Which row each row swaps with, under one turn or mirror
pano: [ 11   3  17   1  23   5  -7   0 -26  -3  15   0  20 -16   3  26]
veko: [-10   5  20  -7  16  11   4  -7  21  -2  11  12   7 -44   7   8]
vuk: [-28   2  24   0   3   6  26 -31   6  -5  12  -2   7 -26   2 -16]
Nar: [ 13   2  13  -6 -32  11 -24 -23  26   5   2  -7  15   3   9   4]
kisi: [-11 -11   9   9 -30   4  -5   0   6  16  -6  22   3 -13   2  14]
Kep: [ 17  -6  17 -15  -9  11   1 -50  12  -3   4  14   3 -15 -13  11]
pebip: [ -7  -1  30  10  12   5  -3 -17  35   5   5  12  30  18  -2 -19]
meku: [-12  13  25 -17  35  26   1  -3   4   9   5   7  24  -9  -6   8]
Lirut: [-14   8   1 -16  -3   4   8 -22 -20 -19  13 -16  14  -9   4  17]
Buti: [ -3 -12  19  15   6   2 -26 -28  22  -8  -2   8  11  29   8 -10]
Mana: [-18  -2  15  -2  40   5  -5 -15  -8   0  16  -1  -2  20   5  -6]
Pir: [ 19   4  32  11 -11  14   7 -28 -39  -5   1  -4  11  -6   2  -1]
ninal: [ 27 -19  27  -7   1  19  -1 -11  17   2 -11  10 -22   5   8  -2]
gefib: [-15 -24   5  -4  -7  -9  12 -13 -15   2  26   1  18 -11   7  12]
pemum: [ -5 -14  19  26  -3   7  -4   4  16 -20  -8  30  14  -5  -5 -14]
zefov: [ 26  -1  26  -4 -18   2 -11 -34  -3   2 -31   6  11  -7   7 -10]
Kipa: [-24  -4   8 -10   9   8  -4   8   5   0  26   0  -7  18   5   7]
sifid: [  0  -1  18   1  11  -2  42   5  -3   0  -8  -3  18 -17   9  -3]
tif: [ 14   3  13   9  15   9  -2   2   0  12  10 -11  -6  29  15 -15]
Bivil: [ 11 -18  21 -11   0   2 -13 -33  12  33   6  -8  -7  -1   2 -16]
kuga: [-22   3  18   2  28  13   1  -4  -7  -3  28  -1  33   3   7   2]
nofu: [-13   6  11 -19   0  13   5   1 -18   6  -4  14   7 -34   9  12]
rig: [ 13  -3  20  25 -14  -4 -20 -15  23 -19 -17  15  14  -4   6  13]
zut: [-12  19  21 -15   4   5  -5  -4   8 -24  -4   5  41 -18   0  -5]
fesa: [ -9   0  10   2  36  -1  29 -27   3   3  -1   3  27  -5  12  -4]
dolo: [ 28 -10  19  -1  18 -18 -10 -38   5   4 -17 -12   4  -8   1  -5]
Tusol: [-10 -10  19   5   4   7  28  -8  19 -15  13  22  17  15 -12  -2]
Nized: [ -8  11  12 -12  -4  13  11 -16 -25  -9   2  -6  25 -33  -6   6]
biv: [ -4  20   0   3  -2  -7   2 -18   1  18   2 -15   5 -29  21  -1]
Nari: [ 11  -7  17   0  20  20  -9 -26  30  16  -1  16  -4   8  19  -1]
fugel: [ 23 -15  25   6 -34   1  -8 -11  -4  -6 -18   2  16   5   2  -9]
livaz: [ 10  -2  11 -25  11  -1 -41 -14  -1  -7 -14  -3   1  11   3   1]
Vogu: [ 13  -5   9  -3 -27   8 -31 -22  10   9 -24   1  -1  -7   1  -3]
muv: [ 18 -13  19  11  25   7 -11   7 -30   4   9   4  12   5  -4 -11]
gener: [ 16 -10  29  17 -26  12 -14 -29   8  -5  15  -3   5  -2  26 -14]
pul: [ -2   3  16   8  19  -1 -15 -28  19  -4 -36   2   2  15   0 -11]
bes: [ -7  -6  12  -6 -13  14   6  11 -30  -8   9   5   3 -18   9   8]
Digif: [  7   2  32   8  -4   3   5 -22  14 -14   8 -11  27  29  -3 -20]

Swapped with nofu: zefov
Swapped with bes: fugel
Swapped with pano: rig
Swapped with Kipa: Digif

Which row each row swaps with, under one turn or mirror
Gab: [ -8  -6  -7   2 -12 -14  30   5   3  21  16  -6 -10  13 -22 -38]
sirug: [-19 -10  16  -3 -19 -15  34  -3   6  11  12  11 -13   1  -7  28]
Mez: [-13 -14  22  -6 -17 -13  28  -2   0  10  13   8 -12  -6  -6  27]
kezo: [ -9 -31  -1  14   1 -22  19 -16 -16 -20  50   6 -13  11  18   1]
Tol: [  4  -7 -14  -2 -10 -20  23   4   8  25  18   3  -6  20 -15 -33]
kebe: [ -8 -30   4  20   9 -21  25 -17 -17 -16  49   3 -15   8  14   5]
Doke: [ -6 -29  14  19   9 -20  14 -23 -14 -12  38   4 -23  18  18   2]
susi: [ -8  -8 -11   3 -13 -14  26   7   1  24  18  -1  -7  15 -23 -36]
Nalo: [-22   8  20  21 -22 -31  43  14 -15   4  50  14 -21  20  31 -17]
ronu: [ -5 -27  -1  14  11 -19  18 -22 -24 -13  39   1 -10  17  17  -2]
vul: [-13 -21  17 -11 -19 -24  30  -4   3  10  16   4  -6   7  -4  29]
sut: [-27  -4  27  15 -20 -12  20  26 -18  12  42  13 -27  17  28 -26]
vub: [ -9  -6  16 -13 -15 -16  28  -1   7   7  19  -1 -15  -4  -5  29]
mosa: [-25   5  23  24 -25 -16  25  33  -8   9  38  13 -30   7  28 -11]
kizor: [ -6  -1   0  35  -6 -20  37  23  -3  -2  22   6  23   5  30 -18]
Remom: [-14  -7  15 -14  -8 -14  36  -2  10   7  15   8 -12  -1  -5  24]
rugas: [-12 -16  22 -11 -19 -20  41   2   5  -6  14   5 -21   5   2  25]
kudi: [ -6 -21   3  12   9 -18  17 -19 -11 -13  54   6 -13  11  24   4]
Vipig: [-22 -13  22 -10 -12 -13  33   1  -3   6  15   2 -13   2  -6  28]
fani: [ -3  -3   1  32   0 -19  40  20   4  -7  22   4  23   8  29 -13]
Kuv: [ -6 -20  -1  17  14 -21  16 -20  -9 -18  46   2 -11  13  18   2]
Fovez: [ -1 -30   7  14   7 -29  15 -12 -19 -13  48  16  -9  13  14   7]
kefu: [  0 -22   8  23 -33 -31  37  17   2  17  24 -32 -31  -4  13 -13]
suno: [ -6  -7  -5   1  -6 -10  25   5   5  21  18   1  -7  22 -24 -32]
val: [-16  10  18  21 -23 -11  19  30 -32  13  33  12 -18  17  26 -12]
maka: [ -1  -9 -13   1 -13 -11  25   3   1  29  23   5  -9  18 -20 -30]
Fub: [ -4 -10  -1  32 -11 -16  32  30   3  -4  17  13  19  18  27 -18]
muvar: [ -2  -9  -8   3 -10 -10  24   2  10  15  22   4  -9  18 -26 -34]
Meli: [ -4  -4   2  27  -3 -14  32  18   5  -7  17   5  24   5  34 -14]
zilu: [  5 -20  -8  19 -35 -24  46   6 -12  28  34 -25 -27   3  12 -16]
lim: [ -7   4   6  33  -3 -18  38  19  -5  -7  21   6  20   4  32 -22]
Mobu: [ -3 -24  -4  20 -23 -34  36  14  -3  27  30 -33 -27   2  19 -14]
Pud: [ -6 -25  -4  16 -24 -22  29  11  -2  24  29 -29 -40  -1  20 -21]
tiza: [  1   5   0  28  -6 -25  31  19   6   1  21  13  22  13  31 -14]
siga: [  5 -17  11  22 -21 -33  41  21  -5  26  25 -31 -29  -5  13 -18]
kap: [  2 -10   8   8 -15 -34  26   8 -17  29  12 -30 -34   2  11 -14]
kozeg: [-30   4  22  17 -20 -19  26  26 -16  13  44   3 -23  26  25 -26]
Sinin: [  2 -20  -8  15 -15 -10  25  10   7  24  13   3  -7  20 -18 -33]
til: [  4 -26  10  24 -22 -23  32  16 -15  31  26 -35 -25   1  13 -14]
Tisod: [  0   1  -4  31  -7 -20  33  22  -3  -2  23   6  25   5  32  -9]
pev: [-10  -5  19  -5 -18 -18  42  -2  -1   2  16   9  -7   0 -10  27]
supo: [-24   6  23  19 -17 -21  23  34 -16  16  42  17 -26  16  21 -15]
gizat: [ -6 -31  -6  18  11 -22  18 -13 -18 -18  42   7 -17  10  20   0]
giz: [-24  -2  23  16 -27 -16  33  34 -22   8  50   9 -20  22  19 -16]

Swapped with suno: fani
Swapped with lim: Gab
Swapped with Fub: Sinin
Swapped with kudi: vub
Swapped with Pud: mosa

Which row each row swaps with, under one turn or mirror
gep: [ -2   4   7  13   3   1  14  32  -9  -5   0  43 -10  31  -3  -9   1  33
  -2 -14  -4  15  15  18  33]
fasi: [ -2  18  10  34   1  23  17  35 -30 -15 -11  28   4  46 -46  15 -12  -5
   9 -39  14  25  15  -2 -13]
dopob: [ 18  14 -14  37  -1  30  23  14 -10  12  14  27 -15  11 -26   1 -38   7
  -2  -2  -3  28  -4  26  -3]
velad: [ 18  51 -12  33  16 -28  33  10 -11 -18  23   1  -4  19 -25 -16  -2   6
   1 -36   9  37  11   2 -11]
bita: [ -9  16  10  35  27  13  -1   9 -45  14   0  -2  -6  30 -28  15  -8 -14
  23 -19   5  17  24  -5 -16]
piled: [ 22  17   0  15  -2   2  10  27 -23  23  27  18 -25  23 -31   6  -8 -16
   3 -18  29  51  -2  20  -1]
Kad: [-15  43 -10  31   0  26   6   4 -28   6  11   0  -3  -2 -30   0 -11  -5
  13 -34   3  51  18  15  -5]
pamud: [ -7  13  19  42   3  18  17  36 -24 -25 -10  20  -3  40 -41  20  -6   5
   7 -40  14  23  14  -5 -13]
Vunu: [  1  12   9  14   4  11  16  11 -12  -5   8  42  -4  48  -5  -8  -9  31
  -8 -10  -1  37  27  12  30]
novun: [ 22  52 -14  30  11 -30  29  10 -13 -13  21   9  -7  23 -25 -15  -3   2
  -4 -40  16  36   8   1  -9]
bemo: [-23  29  -6  23  -9  13  16  27 -51   7  -9  18  -3  25   2   1 -23  12
   4  -4   1   6   2  18  -9]
viged: [ 20  43 -19  21  12  14  18  24 -36 -25 -18  13 -10  13  -8 -17   9  -4
 -19  -7 -13  29  16   4  18]
lur: [  3  38  -9  26  23   0  12  19 -22  20  17  -6   6  27 -14 -14  -3  12
  21 -27 -15  19  -5  35  -8]
munuk: [ 18   7 -11  37   6  22  22  18 -15  17   6  34 -17  21 -28   6 -44   0
   0  -2   4  26   2  22  -5]
rof: [  2  12 -25  21   6  -2   4   9   0   7  34  19 -25  21 -17   6 -24 -10
  -8 -25  11  18  15 -16  28]
bidos: [  1  34  11  31   8  21  19  -2 -28 -15   9   5   2  50   3   6  -1   3
  -5 -16  18  43  30 -12  26]
fik: [ 18  49 -15  37   4 -28  28  16  -6 -19  24  -1  -4  17 -23 -15  -2  11
  -1 -33  18  33   4   0  -8]
Futi: [  5   3   6  15   3 -13  10  45 -18   0   7  37 -14  24   1  -7  -5  30
   4 -10  -3   2  11   8  29]
rul: [ 11  48 -19  32   5 -20  33  13 -20 -17  23   4   7  11 -20 -18   0  -1
   2 -39  19  29   3  -5  -9]
tole: [  4  16  -5  42 -13  32  29  10  -5  14  17  22 -15   2 -23  -1 -23   6
  11 -10   0  29  -9  18  -9]
Repaz: [ 27  43  -8  24  17   4  21  27 -28 -28 -23   8 -11  13  -5 -24   9   2
  -7   2  -2  29  20   5  14]
sisi: [ 21  48 -12  31  19 -34  30   9 -17 -13  16   5  -5  25 -24 -11  -1   8
  -3 -34  13  42   6  11  -8]
Liraz: [ -8  20   4  38  24  12  -3  10 -44  18   1   4  -6  30 -29  17 -14 -13
  19 -17   0  10  22  -9 -17]
nek: [ 10  16   5  37  12 -10  -3   9   4 -17   9  -8   1  38  -5 -14  -3  15
  36   5  -1  15   3   1  -5]
lelu: [  9  31 -21  29   7  12  27  24 -36 -29 -14   8 -17  31 -14  -3  10  -8
 -22 -30 -26  28  18   5   9]
Fep: [-16  -2  17  42 -15  -1  14  25 -14  10   4  10 -37  26 -12  16  -5   7
  17  -7  19  42  14  15 -14]
pil: [  0  17 -23  23   6   6  23  15 -12 -23   3  21 -23  32 -11   6 -14 -10
 -13 -44 -29  21  28 -12  17]
Deda: [ 10   6   2  29  14 -13  -1   9   0  -9   9   1   0  46  -9 -10  -2  10
  41   7  -5  14   7   2  -2]
notoz: [  1  28  12  28  11  20  11  -5 -25  -9   4   4   3  57  -6   7  -2   1
   2 -16  20  38  25 -13  29]
Medu: [ 13  11  10  29  10 -13  -4  12   4 -15   4   3 -10  34  -6  -9  -6   9
  33  20   8  19   5  -2  -4]
doko: [  6  11  -1  23  12 -18  -8  12   0  -9  12   2  -5  46 -12 -11   0   9
  41  -1 -11  11  -1   6  -7]
Zifaf: [-14  34  -8  31   0  27   7  10 -20   4   4   0  -5  -4 -29  -5 -10  -7
  13 -39   2  49  20  19 -13]
kimeg: [ 10  26   8  32  24 -30   9  44  -6  -8   1  -5 -32  43 -29   9   9   4
   3 -19   4  34   8  21 -14]
Zirot: [ -9  15  23  48   5  20  18  28  -9 -22 -11  15 -12  21 -43  16   0   5
   9 -29  18  34  18  -5 -17]
lov: [  8  35 -23  19  17  15  27  23 -35 -25 -20  19 -16  26 -11 -11  -1  -1
 -19 -30 -26  29  17   4  11]
bapo: [  6   6 -12  17  13   6   4  52 -21 -29 -18  16 -20  10 -19   3 -13 -13
  -6 -22  21  45  10  24   2]
Tetin: [  9   5 -15  19  13  -1   2  59 -20 -28 -16  19 -15  17 -21  -1 -11 -10
 -11 -24  20  42  17  21   6]
niten: [  9  12   9  27  11 -15   1  12   5 -11  16   1  -4  43  -7 -13  -2  13
  40   3  -5  16   3   4  -6]
puso: [ 27  14   1  19   0   4  11  30 -23  19  23  21 -19  29 -30   9  -7 -15
   1 -20  32  54  -1  21   3]
bevem: [-17  -9  18  45  -7  -5   7  24 -13   5  10   9 -37  28 -12  18  -6   1
  15 -10  20  44   8  11  -6]
zezil: [ 33  33  -5  28  22  -3   7  20  -9 -29  -7   0 -11  17  -6 -18  13   4
  13  16  14  31   9   4   5]
zifo: [-17  26  -1  41  13  18   2   7 -42  11   6  -2   3  19 -28  10 -11 -15
  19 -16   0  18  30  -5 -18]
pur: [  2   1   9  13   6  -6   1  35 -16   3   2  40 -12  23  -5  -7  -8  36
  -2 -14  -6  11  11  21  26]
vumun: [  5  -8  12  35  -6  -1  11  29 -12  13  23  10 -35  19 -19  12  -5 -11
  13 -16  29  53   8  16   0]
sif: [-17  41   5  34   6  25   1   1 -36  13   7  -4  -6  13 -32   4  -9  -8
  18 -25   2  33  27   0 -13]
Rotu: [ 21  11   9  25  -7   1   6  31 -16  12  22  23 -31  21 -19   8 -11 -11
   8 -19  37  56   4  18   0]
Dese: [ 14  40 -14  28  14  14  21  24 -34 -30 -12   9  -8  28 -11 -18   6 -12
 -25 -21 -22  28  18   4  11]
difep: [ -3   7 -18  19   3   0  -1  18   5  -1  37  18 -23  14 -10   5 -22 -10
  -5 -23   6  17  20 -16  27]
Suv: [  3  31  -3  28  -3 -28  18  25 -20  -7  19  10   6   8  -3 -19   8   4
   5 -25  11  -8  -5 -10  -4]
Baf: [ -4  -5   7   6   1 -10  11  39 -16  -2  -4  41 -10  32  -4  -7  -6  25
  -7 -11  -9  13   9  14  23]
masup: [  3  32 -19  29   9  10  28  19 -21 -27 -14  17 -20  25  -9  -6   1  -7
 -24 -30 -30  19  21   2  14]
Rezur: [ -1   8  -1  19  -6 -20  13  43 -21  -7   6  27  -4  14   2 -24   6   9
   3 -16   0 -10   1  -2  11]
Vano: [ -2  -2   6  18   0 -16   7  45 -25  -5   0  33 -11  19   4 -10   3  17
  -2 -13   1  -3   3  -1  23]
Remu: [-13  32  -9  26  -9  13  14  26 -51   9 -10  18  -2  30   8  -4 -26  12
   4  -5  -4   4   5  17  -6]
belof: [ -1  28  15  35  10  20  14  -3 -28 -11   5   7  -2  59  -3   7   6   7
  -1 -11  19  40  29 -13  17]
Begu: [  6  10 -22  17   2  -1   3  12   5   9  35  18 -20   9 -15   7 -23 -12
  -3 -31   4  20  16 -10  25]

Swapped with Tetin: Remu
Swapped with rul: Medu
Swapped with sif: vumun
Swapped with lur: kimeg
Swapped with pamud: dopob
Swapped with Futi: Dese
Swapped with pil: Vunu
Swapped with fasi: munuk
Swapped with bita: piled

